(in the rows, 128 means zero)
One turn sends every row of this set to another row. A few are shown first. Where does it send the rows asked after them?
raril: [134 103 129 116 119 176 143 138 135 130 101 157 134 136 127 178 159 125
 132 143 127 136 108 103 144 130 123 126 127 116 134 135 128  98 111 106
 120 133 134 133 135 118 108 127 190 109 130 145 136 129]
Kebis: [117 106 124 125 120 101 129  91 108 123  57 100 131 174 137  96 144 139
 130 124 131 105 152 112 126 146 113 136 140 139 157 134 123  83  82 112
 130 127 129 112 129 119 110 114 115 133 137 130 120 115]
golit: [175 113 133 127 123 135 112 124 138 132 118 136 133 125 131 130 142 129
 133 126 127 141 196 121 115 107 115 131  88 148 135 136 128 126 153  81
 112 144 109  89 130 125 126 110 145  84 136 116 147 107]
sogim: [ 72 130 119 148 131 103 143 150 138 137  93 147 123 169 129 137 139 137
 147 132 127 125 117 101 134 149 115 134 141 130 125 134 162 115 110 151
 129  91 114 146 137 122 100  95 147  97 134 136 117 115]
buvi: [115 113 133 125 120 172 139 137 125 134 183  85 136 152 122  70 107 137
 132 147 117 133 113 116 126  91 126 118 107 123 127 131 127 115 151 106
 127 152 132 104 134 112 126 114 115 157 139 143 139 151]
zan: [ 93  67 134 127 128  99 119 138 133 137 156 103 139  96 126 162 145 146
 138 120 119 109 157 102 157 116 134 141 157 123 120 134  84 118 143 135
 125 104 125 126 130 125 141  95 125 180 133 138 126 120]
Segiz: [134 133 157 116 124 114 108 131 163 127 171 106 141 134 100  94 171 142
 121 117 119 135 174 125 112 148 141 120 135 138 117 137 116 147 172 176
 129  98 111 139 119 120 122 110 139 133 134 114 140 133]
kov: [114 113 141 122 128 169 130 120 137 132 183  88 140 155 117  77 107 142
 131 141 122 143 111 108 122  88 125 121 101 123 120 136 124 130 148 100
 124 148 129 104 132 109 118 108 115 164 141 141 142 144]
sorim: [121 140 148 113 120 118 129 141 148 122 175 129 133 160 115  86 169 143
 135 134 118 139 179 130 122 147 134 126 127 145 122 135 104 151 182 169
 130  88 116 131 132 124 129 124 143 140 129 129 146 127]
Denab: [154  79 111 128 121 100 153 131 134 126 129 203 128 122 129  79 130 125
 130 128 123 122 168 117 109 122 109 129 142 133 137 130 119 142 152 109
 127 129 130 134 137 139 107 112 127 117 139 156 139 137]
nit: [167  74 113 133 120 101 143 138 135 131 128 185 131 100 124  77 132 122
 121 120 120 111 163 119 106 125 114 125 153 126 138 128 128 130 147 118
 130 143 129 139 130 139 111 105 125 110 139 145 133 145]
Mip: [ 77 129 118 150 130 104 140 157 137 139  90 138 123 157 127 135 141 135
 144 131 126 117 114 102 133 152 120 132 146 125 127 131 168 106 107 156
 130  98 115 150 134 123 102  93 145  92 133 131 115 120]
sop: [154 138 148 119 117 134 111 118 139 132 150 125 155 119 112  87 131 142
 143 130 131 147 120 114 147  73 123 137 123 102 115 137  99 134 149 176
 119  95 117 141 127 101  99 119  99  88 137 127 123 134]
Bobe: [152 140 137 122 110 139 123 140 124 132 150 126 148 119 120  77 130 137
 146 140 126 135 120 121 154  76 121 134 130 102 123 132  98 119 155 181
 120  98 122 139 131 105 110 130  98  83 133 130 120 140]
dosol: [145 164 117 120 122 146 134 123 134 128 123 119 139 135 122 171 156 128
 131 130 111 131 145 126 129 107 118 132 144 138 116 134  80 112  70 160
 125 109 120  85 132 124 128 124  97 159 135 136 139 123]
nem: [114 106 122 124 120 101 130  91 109 123  59 102 129 178 139  96 144 138
 130 125 131 108 152 112 128 147 113 137 139 140 157 135 120  85  83 110
 130 126 128 112 128 119 110 116 117 135 136 132 121 114]
daki: [170 115 124 127 117 138 126 142 123 130 119 141 127 131 141 123 142 125
 139 136 123 135 198 128 122 110 112 131  91 150 142 132 123 117 159  83
 116 145 112  86 137 129 136 119 144  82 131 121 145 111]
Sute: [144 144 141 117 113 136 125 127 128 127 153 141 147 137 122  82 129 141
 152 142 130 149 124 117 154  72 116 139 118 106 119 135  90 134 157 173
 117  87 120 135 137 103 104 131 101  93 133 138 126 130]
Kisu: [149 163 117 123 121 148 133 126 132 131 122 113 140 127 121 170 157 126
 128 129 110 124 144 127 127 108 120 129 148 135 118 133  85 106  69 164
 126 113 122  88 130 124 131 122  96 155 134 133 136 127]
tumad: [145 164 114 122 120 148 139 131 128 130 123 117 136 135 125 167 156 125
 132 134 109 124 146 130 131 108 118 131 148 138 120 134  79 105  72 164
 126 111 123  85 134 126 133 127  96 157 134 136 137 127]
gera: [122 108 140 126 125 170 126 127 136 136 181  74 141 138 113  74 108 139
 125 137 118 134 107 110 121  92 129 116 110 119 124 135 134 118 145 108
 127 157 128 108 127 111 121 105 113 155 143 134 136 153]
ren: [ 78 127 124 147 134 102 135 144 145 141  90 139 127 159 124 140 141 139
 142 127 128 124 116  98 129 150 119 133 142 126 122 134 167 116 105 152
 129  95 112 150 131 121  96  88 146  95 135 130 116 116]
zaken: [ 90  68 128 127 122 103 128 151 123 137 158 106 134  99 132 156 144 144
 142 128 117 104 159 107 162 118 130 142 158 125 126 131  82 108 146 137
 126 105 129 125 134 128 147 102 125 178 132 142 125 124]
mafus: [ 65 128 130 156 114 145 128 154 119 138 161  68 131 151 134 103 134 120
 134 124 109 141 142 114 119 109 145 119 130 132 152 127 122 121  91  99
 107 123 139 150 141 101 134 103 129  81 126 147 137 143]
Voke: [ 66 125 142 154 120 141 115 134 134 138 159  65 139 148 126 113 135 125
 128 115 113 149 140 107 112 107 149 120 126 130 145 132 123 133  86  96
 104 122 134 153 134  98 126  94 129  84 130 144 139 138]
pab: [129 120 126 122 122  90 147  83 135 136 154 109 139 134 147 114 134 142
 148 134 135 182 140 110 141 142 108 132 117 135 171 141 117  87 121 103
 121 133 128 147 147 107 124 108 148 189 138 106 132 121]
sinim: [136 102 130 115 118 176 141 139 136 131  99 153 135 131 125 179 159 124
 131 141 127 133 105 102 143 132 124 126 129 114 135 134 129  95 110 108
 119 135 135 134 133 119 109 126 189 107 132 143 134 131]
sati: [ 57 132 136 152 118 142 127 138 126 135 163  81 134 166 134 109 132 126
 139 124 115 153 146 109 120 105 142 124 121 136 149 129 114 137  92  90
 102 114 138 148 144  97 128 103 130  90 128 153 142 133]
det: [116 106 124 124 122 101 127  87 110 123  57 103 132 175 138  98 145 139
 130 123 130 108 152 111 126 146 113 136 139 139 156 134 120  87  81 111
 130 127 126 111 128 119 107 114 116 135 137 131 120 114]
sapem: [180 111 128 132 117 137 115 141 129 134 116 126 131 113 133 124 143 125
 129 127 123 129 192 127 116 111 116 128  98 144 140 133 134 111 153  90
 117 153 110  92 128 127 133 110 142  75 133 111 140 116]
Nus: [ 84  70 132 124 126 101 127 139 128 134 158 114 136 108 132 160 142 148
 145 126 120 113 161 104 161 114 128 144 151 128 123 133  77 122 145 131
 123  99 127 122 136 126 142  99 127 184 132 145 128 117]
lole: [135 102 131 115 119 174 139 134 136 129 100 155 136 131 124 181 159 125
 130 141 127 136 107 101 143 132 124 127 128 114 134 135 128  98 110 105
 119 134 133 133 135 118 107 126 191 108 134 143 135 130]
pivi: [133 135 144 120 113 119 128 163 140 129 173 107 132 135 113  80 169 135
 125 131 112 120 174 135 122 151 139 119 143 140 127 130 116 127 180 183
 134 103 117 136 127 126 138 123 139 125 130 120 136 143]
dolot: [142 113 126 128 117  90 139  95 132 142 152  86 141 109 142 110 136 137
 136 128 132 167 134 111 136 146 115 127 130 128 174 140 129  71 116 115
 125 146 128 153 139 109 130 102 144 176 138  92 126 133]
lizir: [131 118 115 125 110  94 160 112 116 137 157 103 132 129 155 102 132 134
 148 143 131 166 139 119 147 146 108 129 127 135 182 135 119  66 126 112
 126 140 133 146 149 114 139 116 145 179 134 106 128 133]
lari: [163  75 122 129 127  99 135 114 148 129 127 193 136 108 117  86 131 128
 121 115 125 126 165 111 100 122 113 129 144 128 130 133 126 149 144 109
 127 136 125 139 129 136  98  99 127 117 143 147 137 136]

golit moves to sapem
nit moves to Denab
sop moves to Bobe
And these:
kov moves to gera
sogim moves to ren
tumad moves to dosol
zan moves to zaken
pivi moves to sorim
mafus moves to sati
lizir moves to pab

